Each row of A is roughly a mix of the hidden directions of one of a few groups.
A:
[[-4.02 -1.27 -1.60 -2.14  0.39  1.96  0.55 -0.61 -0.81 -1.09]
 [-2.14 -0.26 -2.30 -2.05  2.42  2.99 -0.28  1.21  0.40 -0.91]
 [ 1.23 -1.41 -0.10 -1.49 -1.07 -1.67  1.30 -3.80 -1.22  2.03]
 [-0.58 -2.37  1.16 -0.04 -0.16  4.14 -1.66 -0.66 -1.53 -1.19]
 [-2.80 -0.39  2.94  2.45 -1.44 -0.55 -1.43 -1.21  1.04 -1.34]
 [ 0.49  0.81  0.99 -0.79  3.09  2.92  1.47  2.08 -1.88  0.91]
 [ 0.41 -2.95 -2.48  3.00 -1.20 -1.33  0.01  0.95  1.82 -0.01]
 [-0.57 -2.53  2.00 -1.10  2.02  0.25 -2.73  1.48 -1.67  1.72]
 [ 2.85  1.22 -0.46  1.21 -1.38 -2.50 -2.08  1.03 -1.15  2.31]
 [ 0.67  1.56  0.15  1.59  2.57 -1.02 -2.28  2.58  2.24  1.24]
 [ 3.87 -0.79  2.20  0.16 -2.20 -1.57  1.48 -0.82 -0.74  0.53]
 [-0.86  0.17 -4.51  0.44  2.27  0.32  1.52 -1.26 -0.98 -0.18]
 [-2.57  0.48 -0.27 -0.71  3.07 -1.22  2.67 -0.94  0.61  2.17]
 [ 0.25 -0.29 -0.39  0.06 -0.47 -1.41  0.83 -2.37 -4.74 -0.37]
 [ 0.88 -1.47 -1.97  0.21  1.40  2.69 -0.55  1.20 -1.64 -3.31]
 [-2.52 -0.10  0.64 -2.26  1.84 -0.74 -1.40  2.46  2.33 -1.49]
 [-2.86  1.41  2.80 -1.73  0.88  0.41 -0.09 -1.78  0.74  2.41]
 [ 0.42  0.64  0.18  3.82 -3.12  1.55 -0.21 -1.37  0.35 -1.42]
 [ 0.49 -0.54  1.52 -2.10  0.81 -1.56  0.72 -1.84 -1.83 -3.72]
 [ 0.66 -1.95 -4.18 -0.68 -0.42 -1.50 -2.30 -0.32  1.20  0.11]
 [ 1.68  1.75 -1.63 -1.03 -1.09 -2.02  2.32 -2.57  2.00  0.78]
 [ 2.17  0.53 -2.64 -3.70  0.90  0.69  1.08 -0.06  1.07  1.48]
 [-2.68  0.96  2.33 -0.13 -0.51 -2.00 -0.64 -0.63  3.42 -1.08]
 [-2.26 -2.13 -1.64  1.04  2.15 -1.88  1.11 -0.11  2.93 -0.07]
 [-1.70  0.75  2.06 -0.23 -0.82 -0.67 -3.72 -1.60 -0.78 -2.36]
 [-1.22  1.43 -0.12 -2.77 -2.78  2.32  0.01 -0.21 -2.63  0.42]
 [ 2.82  2.31 -1.66  0.98  0.72  2.76  1.37 -0.94  0.56  1.79]
 [-1.08 -0.16 -1.07 -2.98  2.12 -0.12  1.55  0.76  2.19 -2.81]
 [ 0.63  3.24 -1.96  1.81  0.63 -1.73 -0.56  2.08  1.25  1.95]
 [ 2.29  2.91 -1.28 -1.58  0.67 -0.98  1.90  2.36  1.74 -0.01]
 [ 1.96 -0.42 -1.51 -0.55 -0.87  2.22  0.02  0.36  3.62  2.42]
 [-3.22 -1.43 -0.37  1.88  1.08 -1.43  0.20  0.46 -2.76 -2.07]
 [-3.05 -1.78 -0.57  0.78  2.05 -0.47  0.46 -2.07  1.67 -2.51]
 [-3.17 -0.45 -0.65 -2.47  1.42 -0.26  1.47  1.74 -1.09 -2.49]
 [ 3.27  1.20 -0.63  2.81  0.00  2.05  1.75 -0.37 -0.79  1.72]
 [-1.05 -1.16  4.09  1.11 -2.70 -0.54 -1.72 -0.33 -0.04  0.61]
 [ 0.54 -2.78 -2.39  0.33 -1.53  1.28 -0.53 -2.95 -2.08  0.56]
 [-2.77 -2.29 -0.02 -2.94 -0.94 -0.63  1.23 -1.10 -1.58 -1.85]
 [-1.96 -1.95  1.37 -3.96  1.52 -0.68 -0.31  0.65  0.65 -1.58]
 [ 1.52 -0.54 -2.31 -1.10 -1.15  2.55  0.10  1.65 -1.96 -2.82]
 [ 0.59  1.09 -1.05 -3.14  2.21  1.54  2.24  1.47 -1.90 -0.94]
 [ 3.87  1.52 -1.23  1.64 -0.16 -2.22  0.83 -0.20 -2.07 -0.19]
 [ 4.53 -0.35 -0.49  1.30 -0.17 -2.71  0.16 -0.49  1.11  0.03]
 [-0.81 -2.22 -0.19 -1.12 -0.55 -3.23 -3.24 -0.71  1.17  1.20]
 [ 0.45 -1.64  0.06  2.55 -0.32 -1.78 -3.89 -0.64  1.12  1.39]
 [-4.56  0.41  0.84  1.32 -0.57  0.62 -0.63 -0.06  1.60 -2.09]
 [-3.58 -1.26 -0.13  0.55 -0.91  2.41 -1.34  0.12  0.35 -2.85]
 [ 2.18  0.80  0.42 -0.47 -1.71 -3.78 -1.79  0.83 -2.08  0.46]
 [ 3.01  2.35  3.36  0.83 -0.54 -0.47 -1.64 -0.25 -0.25  1.23]
 [ 1.70 -0.66 -1.10  0.45 -4.34  1.13  0.04  1.62  1.04  1.72]
 [ 1.35 -1.45 -2.74  3.14 -0.34  1.58 -1.57 -1.41 -1.58  0.82]
 [ 2.45 -1.40  1.20 -4.12 -0.10 -0.76 -0.52  1.52  1.01  0.95]
 [-1.15 -3.19 -0.24  3.57  2.29  0.42 -0.62 -0.81  0.29  0.82]
 [ 4.63  0.37  1.00 -0.22 -1.05 -1.74  0.25  0.56 -1.79  1.08]
 [ 0.72  3.28 -1.79  0.67  2.85 -0.31 -1.41  1.98 -0.33 -1.52]
 [ 0.16 -3.56  0.57 -0.99  0.04  0.84  1.76 -3.42  1.23 -0.67]
 [-0.62 -0.40 -1.85 -0.54 -0.20 -3.86  0.90 -0.75 -0.96 -3.16]
 [ 0.62  0.53  2.46  0.23 -1.95  0.98 -0.13  3.82 -0.77 -2.18]
 [ 1.28  1.14 -1.34  1.80  0.48 -3.43 -2.60  1.49  1.49  0.52]
 [ 2.81  2.83  1.85  0.46  0.97  1.77 -2.43  1.27 -0.42 -0.36]
 [-1.16  1.02  0.23 -3.12 -3.08  1.48  0.98 -0.73 -2.35  0.74]
 [ 3.33  0.05  1.17 -2.47 -1.14 -2.42  0.89  1.75 -0.80  1.10]
 [-4.11  0.96  1.05 -0.70  2.06  1.52  0.70 -1.24  1.65 -0.87]
 [ 2.82  0.08 -1.22  1.31  0.18 -1.59 -0.01  0.19 -3.18 -2.75]
 [ 3.25 -0.28 -0.60  1.92 -0.57  0.94 -0.30  0.39 -3.85 -0.71]
 [ 0.70 -3.11  0.35 -0.82 -1.34  1.13 -1.01 -1.93  1.76  3.09]
 [ 0.72 -0.58 -0.45 -1.46  1.87  0.39  0.82 -3.51 -0.54  3.37]
 [-3.33 -1.00 -0.54 -0.71  3.35  2.29 -0.11 -0.85 -1.13  0.23]
 [ 2.20 -1.26  1.93  2.47  1.05 -2.03 -0.39 -1.28 -2.70  0.94]
 [-3.18 -0.70  1.35  2.34  0.96  2.53  1.31 -1.38  0.71 -1.44]
 [-4.13  0.96  0.79  2.19  1.88  1.51 -0.21  0.44 -1.14 -0.83]
 [-4.39  1.01  0.84  0.53  2.66 -0.12  0.51 -0.11  1.02 -1.34]
 [-1.79  0.55 -2.41 -1.78 -3.68  0.70  1.19  0.58 -0.93  1.53]
 [ 3.29 -0.25  0.43 -0.09  1.22  0.52  0.89 -0.15 -3.52  2.33]
 [ 0.20 -1.46 -1.20 -1.65 -2.73  0.87  0.63 -1.67  3.68 -0.33]
 [-1.81 -1.92  0.89 -0.20  1.31  3.71  0.53 -0.46  2.53  1.14]
 [-0.89 -1.58 -1.87 -1.94  0.10  3.69  0.19  1.19 -0.29 -2.40]
 [ 0.10  0.04 -0.68 -1.60  1.77 -1.88 -2.72  1.82  3.15  1.07]
 [ 3.26 -0.37  2.33 -0.15 -1.66 -2.91 -0.47  0.39 -0.52  1.84]
 [ 0.77  0.33 -2.73  0.86 -0.82 -3.41 -2.01 -0.22  2.47 -0.17]
 [ 4.25  1.23 -0.31  1.68 -1.22 -0.92 -1.02  1.90  0.75  1.19]
 [ 0.20 -2.97  2.05  0.03  2.80  2.85  0.84 -1.21 -0.43 -0.29]
 [ 1.64 -1.86 -2.70 -0.16  1.98 -1.96  1.20 -2.65  0.59 -1.16]
 [-0.92 -2.20 -2.51  1.16 -0.02 -1.52  1.35  1.09  3.52  0.59]
 [-0.08 -0.50 -0.13 -1.02 -0.89 -1.35 -0.55  4.47 -0.71 -2.59]
 [-0.69  1.32  1.34 -1.06 -2.14  0.33 -0.57  2.34  3.06 -2.54]
 [-0.08  2.67 -2.83  1.21  1.51  1.24  2.89  0.82 -0.38 -1.36]
 [ 0.73  2.89  2.48  0.04  1.35  0.99  0.13 -0.65 -1.75  3.18]
 [-1.51 -0.62  0.79  3.67 -0.54  2.58 -0.10 -1.31  2.18  1.13]
 [-4.18 -1.52 -0.59 -0.48  2.80  0.19 -1.59  0.14  0.08 -0.77]
 [-4.20 -1.16 -1.30 -1.35  2.09  1.68  1.11 -0.68  0.03  0.25]
 [ 0.66 -3.43 -0.06  2.44  1.59 -1.69 -0.51 -0.58  1.35 -2.35]
 [-3.23  1.39  0.48 -2.13  0.88  2.67 -0.64 -0.97 -2.23  0.26]
 [ 4.55 -0.31 -0.55 -0.69  1.63 -2.10  1.44  0.16 -0.20 -0.82]
 [ 0.52  0.15  3.10  0.55  2.22  2.05 -0.43  2.51 -1.03  2.13]
 [-0.43 -1.03 -0.34 -1.96 -0.36 -4.04 -2.78  0.55  1.25 -0.39]
 [-1.30  2.21  1.89 -3.12  0.75  2.77 -0.45 -0.64 -1.66 -0.13]
 [ 4.28 -0.60  0.41 -1.10 -0.40  0.18 -0.17  0.65 -0.73  3.19]
 [-0.20  1.10 -4.37  1.93  0.34  0.54  1.08 -2.15  0.93 -0.58]
 [ 1.41 -0.63 -1.58  3.61 -1.19 -1.53 -0.58 -2.85 -0.02  1.13]
 [ 3.92  0.17  0.68  1.60  0.10 -0.42 -1.75  0.64 -1.34 -2.75]
 [-0.36  2.74  1.87 -2.85  1.14  0.50  1.62 -1.17 -2.31  1.15]]

Here is one row from each group, named. Which group is each of the other rows in?
[-0.30  1.02  0.67  2.21 -0.56 -3.14  1.79 -3.36  0.14  0.58]
S
[ 0.24 -1.03 -0.12 -1.54  1.93 -0.06  2.51  1.01  4.10  0.24]
H
[-2.91 -0.71  0.65  0.24  1.19  2.51  2.27 -1.18  1.03 -2.59]
M

[ 3.45  1.33  1.02 -2.36  0.01  0.28  3.14  0.77 -0.13  0.77]
H
[ 0.35  2.68  2.27  2.81  0.89  1.34 -0.76 -0.29  2.47  1.30]
S
[ 1.40  2.45 -1.03  0.76 -0.05 -3.01 -1.62  0.50 -1.50 -2.77]
H
[-2.10 -0.43  2.37  2.03  0.15  0.90  1.67 -0.96  1.35 -3.28]
M
[ 2.32  0.43 -2.47 -0.83  2.04  2.38  0.70  2.08 -1.83  1.06]
S
[ 2.85 -0.15 -0.56  2.20  2.78 -0.49  0.74  0.13 -2.89 -1.11]
H
[-0.31 -2.76 -2.99  3.05  0.28 -0.88  1.19 -0.15 -1.76  0.36]
H
[ 4.14  0.62  1.65  1.30 -1.27 -2.21 -1.11  0.17 -0.05 -1.31]
H
[-2.97  2.59  1.38 -2.35  0.74 -2.06  0.41 -1.66  0.15  0.87]
H
[-3.62 -0.31  0.38  0.92  1.15  1.27  0.78 -0.42  2.45 -2.74]
M
[ 0.07  2.18  2.89  1.52  0.62 -1.13 -0.46  2.55 -2.58 -1.01]
M
